In the rows, zero is written as 128.
First come named moves, each a turn or a mirror, each shown by rows before and after it. For each pair of rows after them, which moves, in which order, take the first row to the second? The first pair is done for you.
gaban:
[123  98 192 143 102 150 165 154  68 119  90 107 122 123  93 118  90 145
 177 122  96 113 146 122 166 117 135 147 150 157] => [109 106 193 133 150 147 145 167  60 164 137 116  90 135  91 145 106 112
 163 129 108 135 153 102 147 101 142 141 135 145]
[ 95 105 162 112 185 106  91 145 124 134 165 107 121 176 126 216 116 168
  69 190 102 141 167 139 118 134 117 135 132 104] => [122 101 159 130 122 106 108 121 143  65 100 100 168 167 136 181  91 214
  76 176  81 102 161 174 142 149 107 145 159 117]
[118 111  82 125 122 107 129  94 167 102 128 157 149  95 172 138 129 143
  88 139 165 118 104 127 123 112 143 154 120 107] => [116 109  86 115 140 108 121 100 164 116 141 161 141  89 166 146 136 132
  85 141 172 132 107 125 122 105 144 145 118  98]
[110 156 106 157 144 142 154 128 140 106  80 148 113 115 108  94 130  87
 192 167 152 169 130 129 139 113 134 147 126 183] => [106 156 103 148 147 138 153 129 137 115  87 151 110 113 108 101 135  79
 194 171 157 182 132 122 136 114 133 148 125 182]
niba:
[141 126  80 108 146  99 112 118 146 165 136 143 132 105 177 131 156 119
 106 164 167 153 102 144  95 108 135 161 117 128] => [136 123  84 105 135  91  88 117 149 140 141 138 146 108 177 140 153 138
 101 161 164 130 109 158  93 107 133 157 131 123]
[120 123 114  95 130 130  96 134  80 142 120 139 104  78 148 149 135 124
 149 162 122 118 101 136 123 120 129 160 145 133] => [126 123 119 102 126 126  87 132  83 137 113 134 110  77 146 149 137 132
 149 162 116 113 105 139 124 124 129 168 152 130]
[134 127 158 157  77 139 187 151 140  90  82  91 145 149  87  89  95 155
 150  95  90  97 157 132 151 131 119 110 155 121] => [136 128 139 164 107 139 213 165 134 133  81 120 100 142  84  73 103 114
 158  99  92 144 142 107 140 116 133 108 134 139]
peri:
[125 138 130 127 153 158 133 151 136 106 149 121 135 119 188 153 115 131
 137 150 141 134 134 149 144 174 132 155 120 158] => [123 139 149 123 149 170 142 161 132 107 165 100 142 138 161 157 105 127
 132 145 130 120 158 148 139 174 127 139 119 136]
[128 141 148  92 131 146  82 121  98 168 131 129 114  87 134 198 107  94
 147 138 159 165  92 159 140 119 121 156  98 186] => [126 121 153  88  97 152  66 107 124 114 145  92 190 120 139 199  89 144
 116 125 143  92 123 185 128 128 109 130 114 144]
[149 115 158 168 168 127 158 147 116 158 155 120 156 189  70 138 136 117
 127 103 105 111 174 119 152 125 129  59 127  91] => [158 130  80 161 157  95 144 113 135 151  86 187 122  99 149 118 155 119
 171 143 139 157 101 135 181 117 149 123 124 162]
Nulim:
[130 124 124 132 101 131 110 158 120  71 120 123 170 103  98 144 140 156
 116 148 124 123 132 156 146 124 101 155 157 108] => [148 138 110 149 117 129 161 170 115  98  80 149 125 109  93 109 140 121
 140 137 118 164 121 137 155 125 110 157 144 125]
[146 165 128 131 110 118 125 142 118 130  97 155  94 108 104 110 158 107
 146 142 120 130  93 125 183 123 127 155 154 143] => [133 150  87 121 104 102  97 114 161 108 112 154 139 105 154 114 147 137
 131 151 136 110  97 147 147 121 127 156 139 127]
[134 128 134 139 107 115 137  95 132 121 148 139 152 106 161 120 134 162
 133 121 120 139 122 160 152 135 122 127 155 155] => [137 140 153 146 109 126 138 115  99 126 137 135 135 103 129 129 135 145
 138 125 115 143 126 156 172 139 126 128 161 156]
Now pairs of rows:
Each pair is 2 to 3 moves apart.
[114 115  72 148 140  90 186 108 172 159 111 137 110 206 171  62 159 104
 103 111 111 143 152  36  63 126 145  95  90 116] => [129 148 161 163 146 123 186 161  93 177 125 121  69 217  85  98 159  67
 127 114  95 155 162  28 110 137 144  83 117 124]	Nulim, Nulim
[131 102 118 175 138  97 195 129 132 169  93 156  66 118 150  75 173 112
 178 139 108 162  85  98 105  87 174 166 138 133] => [146 115 166 176 119 110 177 144  87 144  92 147  67  98 112 106 179 125
 197 147 109 143  89 115 150  98 175 181 166 145]	peri, Nulim, peri
[139 152 142 144 118 125 124 145  82 110  75 138  88  99 109 134 153 108
 186 147 137 144  83 136 158 139 142 166 144 179] => [133 113 106 138  89 112 130 102 143  53  82 104 186 133 152 105 129 174
 142 120 118  77 121 153 115 133 128 142 142 128]	peri, Nulim, Nulim
[150  73 122  90 115  89 109 126 136  65 161 110 187 152 135 164 101 189
 100 147 136  67 144 157  97  97 116 128 146  85] => [167  90 183 103 114 109 110 167  87  78 163  94 153 147  61 184 104 166
 120 147 131  70 153 142 137 105 118 125 161  99]	Nulim, Nulim, Nulim
[124 156 125 111 198  93 154 134  77 208 173 134  68 153  87 155 112  67
 109 149 102 158 113  81 104 118 164 122 102 146] => [107 139  57  91 174  67  97  83 138 161 177 157 144 109 173 174 113 121
  94 181 130 107  85 134  82 107 157 158 107 144]	peri, gaban
[120 125 104 114 158 145  99 114 143 206 134 193  62  81 165 121 183 101
 129 157 192 185  63 140 150  90 172 202 128 172] => [168 115 159 147  50 181 183 109 140  86  37 128 138 117 128  57 130 169
 145  89 120  96 106 161 193 137 157 171 195 168]	peri, peri, gaban
[139 178 149 162 151 132 133 188  94 140  82 119  59  72 102 145 183  90
 189 164 168 224 139 134 173  98 168 115 139 128] => [ 96 152 137 121 180 113  61 164 127 135 186  88 119 101 125 198 184 124
 134 174 183 178 161 143 119  70 152  92 121  61]	peri, gaban
[115 104 162 141 120 179 153 150 131 142 157 101  87 159 109 137 113 107
 139 109 110  96 155  74 135 117 130  97 140 130] => [118 111 139 150 124 166 182 142 155 151 145 118  79 155 127 114 102 103
 137 102 111 112 144  65 125 123 130 105 128 135]	Nulim, Nulim, Nulim
[144 139  86 141 120 129 185 104 165 104  62 161 111 110 152  81 111 113
 155 117 122 148 106 133 136 123 119 142 140 166] => [118 133  69 128 176 115 166 103 181 147 123 165  98 129 167 104 119 100
 135 124 139 166 109 111  89 104 118 129 104 138]	Nulim, peri, Nulim
[127 114 131 102 119 139 152 110 159 144 115  98 153 176 112 104 117 119
 109  66 102 101 170 112 117 112  99 104 137 104] => [133 129 131 104 141 147 161 123 142 180 111 121 100 153 102 105 127  81
 126  77 112 151 149  93 127 112 111 119 126 120]	peri, peri, peri
[143 158 171 161 130 168 115 177  63 156 108 138  66  99  65 174 121  89
 172 159 116 175 104 146 186 136 137 133 174 178] => [149 134 162 161  58 162 113 142  99  62  83 103 165  93 104 161 100 170
 147 136  88  99 112 185 186 152 126 136 203 154]	gaban, peri
[127 150 142 139 129 150 155 142  97 146 104 144  67 105 107 148 115  75
 179 146 148 166  99  95 129 113 145 163 139 163] => [ 91 129 139 113 160 141  89 119 122 153 196 119 113 140 122 191 119  96
 127 153 169 136 123 106  77  88 137 141 117 103]	peri, gaban
[161 157 142 162  86 149 206 150 102 116  50 124 103 130  99  82 113 112
 148 109  95 143 138 115 171 147 140 120 162 164] => [151 127 113 142  59 137 155 110 156  61  75 107 196 125 143  96 110 187
 114 115 106  76 140 155 149 144 129 132 163 134]	peri, Nulim
